Small tables with named rows and columns. After each table, cells are looked up by row and column.

Table Tufad
,Beduk,Bulit,Fop
Bipozus,642,905,550
Dokifo,624,904,546
Fuzu,624,911,555
Tadoz,630,234,554
Gab,629,893,539
Lerib,633,886,541
Tuzet,638,883,538
Fol,638,899,541
Zukal,647,886,542
Tileziv,635,892,550
Mig,635,900,538
Dud,646,886,549
Givup,644,894,548
Fiv,632,893,533

Gab, Fop => 539
Tuzet, Bulit => 883
Fol, Bulit => 899
Fiv, Beduk => 632
Tadoz, Beduk => 630
Fol, Fop => 541
Fiv, Fop => 533
Tileziv, Beduk => 635
Lerib, Beduk => 633
Givup, Beduk => 644
Bipozus, Beduk => 642

Mivulik:
|  | Lukidif | Golabu | Sovi |
|---|---|---|---|
| Pof | 57 | 83 | 29 |
| Lod | 37 | 58 | 26 |
| Beg | 33 | 41 | 26 |
| Sov | 39 | 44 | 17 |
| Zekuv | 40 | 45 | 20 |
| Bera | 41 | 27 | 39 |
| Ruz | 61 | 37 | 28 |
| Kem | 41 | 33 | 43 |
| Mozoruv | 35 | 37 | 46 |
| Tar | 39 | 41 | 26 |
| Getaron | 59 | 29 | 44 |

Sovi of Kem: 43
Lukidif of Bera: 41
Golabu of Beg: 41
Golabu of Zekuv: 45
Lukidif of Beg: 33
Sovi of Mozoruv: 46
Golabu of Mozoruv: 37
Sovi of Lod: 26

Table Pogi
,Rus,Dat,Reraf,Zeza,Dela,Dag
Bom,138,191,29,159,85,135
Rit,185,88,150,99,83,127
Led,206,106,175,83,138,134
Neloko,32,181,59,141,114,178
Tufulav,75,28,138,149,208,107
Sak,78,106,113,167,78,86
Maf,64,183,66,50,131,44

Sak, Dag => 86
Maf, Rus => 64
Led, Rus => 206
Sak, Zeza => 167
Bom, Zeza => 159
Neloko, Rus => 32
Led, Dag => 134
Neloko, Dag => 178
Rit, Rus => 185
Rit, Dag => 127
Tufulav, Dela => 208
Neloko, Dela => 114
Rit, Reraf => 150
Maf, Reraf => 66
Sak, Reraf => 113
Bom, Dat => 191

Faf
         Mudi  Tigutu  Rezig  Putimov
Bogotar   -22     -12     45      -48
Terudum    36     -52     28       41
Vuzu      -64      11     -7       -9
Sukil     -61       4     -2      -21
Fimopu    -11      30     23       77
Ginu      -43     -11     23      -42
Sote       35     -44     35       49
Pof        53      61     38       -7
Zonesu     34      27    -59       -5
Ropevit    29     -14    -59       -9

What is the Rezig of Pof in Faf? 38
What is the Rezig of Sote in Faf? 35
What is the Putimov of Zonesu in Faf? -5
What is the Mudi of Sukil in Faf? -61
What is the Mudi of Bogotar in Faf? -22
What is the Mudi of Pof in Faf? 53
What is the Rezig of Zonesu in Faf? -59
What is the Rezig of Fimopu in Faf? 23
What is the Mudi of Vuzu in Faf? -64
What is the Rezig of Bogotar in Faf? 45
What is the Tigutu of Fimopu in Faf? 30
What is the Mudi of Fimopu in Faf? -11
What is the Mudi of Ginu in Faf? -43
What is the Tigutu of Sukil in Faf? 4
What is the Putimov of Pof in Faf? -7
What is the Rezig of Ginu in Faf? 23

Table Lofudem
,Vano,Gimumu,Lepofal,Ret,Sud
Rop,6.5,4.7,4.4,3.8,7.3
Kevu,1.9,5.4,3.7,1.7,2.6
Gidalo,4.9,4.5,4.8,5.1,4.8
Losuruk,2.8,4.9,4.2,3.5,3.0
Tuzo,7.6,3.8,5.6,7.5,6.8
Lon,4.1,4.7,4.5,4.1,4.1
Silog,5.5,4.8,4.4,4.5,6.3
Sigesi,4.3,4.4,4.7,4.8,4.0
Gefo,4.1,4.7,4.6,4.4,4.1

What is the Lepofal of Lon in Lofudem?
4.5
What is the Sud of Tuzo in Lofudem?
6.8
What is the Sud of Gidalo in Lofudem?
4.8
What is the Gimumu of Losuruk in Lofudem?
4.9
What is the Gimumu of Tuzo in Lofudem?
3.8
What is the Ret of Sigesi in Lofudem?
4.8
What is the Vano of Sigesi in Lofudem?
4.3
What is the Ret of Silog in Lofudem?
4.5
What is the Gimumu of Gefo in Lofudem?
4.7
What is the Lepofal of Kevu in Lofudem?
3.7
What is the Ret of Rop in Lofudem?
3.8

Table Pomobeb
columns: Teriri, Dem, Dakodo, Tev, Toneno, Neb, Gupe
Temida: [7.1, 49.9, 12.1, 6.2, 94.4, 16.4, 11.0]
Tep: [-2.9, -18.8, 19.2, 31.6, 31.8, 43.7, 84.6]
Zaz: [32.1, -50.2, -7.7, -2.3, 24.8, 36.4, 58.2]
Nasap: [-10.0, 34.4, -7.0, -23.2, 33.6, -4.7, 79.2]
Gab: [-24.7, 32.7, -4.2, -11.9, 19.4, -14.0, 78.0]
Kevobis: [3.0, 53.1, 13.6, 8.4, 92.4, 12.8, 13.6]
Kuruba: [41.6, 13.0, -7.9, -14.2, 20.0, -56.2, -12.2]
Vigadu: [-4.1, 58.4, 16.1, 12.1, 87.9, 4.9, 16.9]
Zeruv: [31.3, 19.3, -3.3, -4.7, 17.5, -62.6, -15.0]
Sumaki: [-2.6, -32.9, -12.6, 5.9, -28.6, -34.8, 28.4]
Kamav: [53.2, 10.4, -17.9, -43.2, 42.9, -15.7, 27.2]
Zoru: [-9.2, -14.1, 42.7, 74.7, -12.8, 0.4, 46.7]
Tiz: [18.5, 39.0, 7.8, 1.4, 96.0, 24.0, 0.8]
Refaki: [3.4, 39.6, 8.9, 15.6, 22.1, -65.2, -9.6]

Refaki, Teriri: 3.4
Zoru, Toneno: -12.8
Sumaki, Tev: 5.9
Vigadu, Teriri: -4.1
Kamav, Tev: -43.2
Nasap, Gupe: 79.2
Zaz, Teriri: 32.1
Tep, Teriri: -2.9
Refaki, Dem: 39.6
Temida, Tev: 6.2
Row with the largest Dakodo: Zoru

Table Mesat
|  | Pag | Nivuk | Tav | Folat | Novup | Gon | Matata | Govak |
|---|---|---|---|---|---|---|---|---|
| Zukag | 137 | 155 | 139 | 146 | 135 | 138 | 146 | 147 |
| Nase | 133 | 128 | 155 | 131 | 174 | 149 | 161 | 142 |
| Vadulap | 146 | 201 | 127 | 156 | 102 | 132 | 129 | 148 |
| Begusa | 149 | 40 | 101 | 158 | 174 | 152 | 121 | 98 |
| Dibatu | 131 | 150 | 146 | 135 | 143 | 139 | 161 | 158 |
| Lusameb | 174 | 125 | 139 | 138 | 117 | 148 | 122 | 153 |
| Bidu | 128 | 157 | 144 | 137 | 137 | 136 | 162 | 162 |
| Nebog | 125 | 138 | 156 | 144 | 164 | 144 | 175 | 162 |
| Zak | 132 | 137 | 151 | 133 | 161 | 145 | 120 | 150 |
| Lizesol | 159 | 147 | 134 | 150 | 115 | 141 | 124 | 145 |
| Bekifek | 148 | 134 | 144 | 144 | 151 | 147 | 136 | 134 |
| Gep | 130 | 159 | 138 | 159 | 153 | 140 | 138 | 120 |
| Lodiga | 162 | 132 | 143 | 129 | 117 | 121 | 140 | 213 |
| Sov | 136 | 159 | 142 | 130 | 115 | 135 | 162 | 181 |

What is the Tav of Zak in Mesat?
151
What is the Gon of Zukag in Mesat?
138
What is the Matata of Nase in Mesat?
161
What is the Nivuk of Gep in Mesat?
159
What is the Gon of Gep in Mesat?
140
What is the Novup of Vadulap in Mesat?
102
What is the Pag of Vadulap in Mesat?
146
What is the Folat of Lusameb in Mesat?
138
What is the Matata of Lizesol in Mesat?
124
What is the Govak of Lodiga in Mesat?
213
What is the Govak of Bekifek in Mesat?
134
What is the Nivuk of Dibatu in Mesat?
150
What is the Folat of Gep in Mesat?
159
What is the Govak of Bidu in Mesat?
162
What is the Matata of Sov in Mesat?
162
Which row has the largest Pag? Lusameb

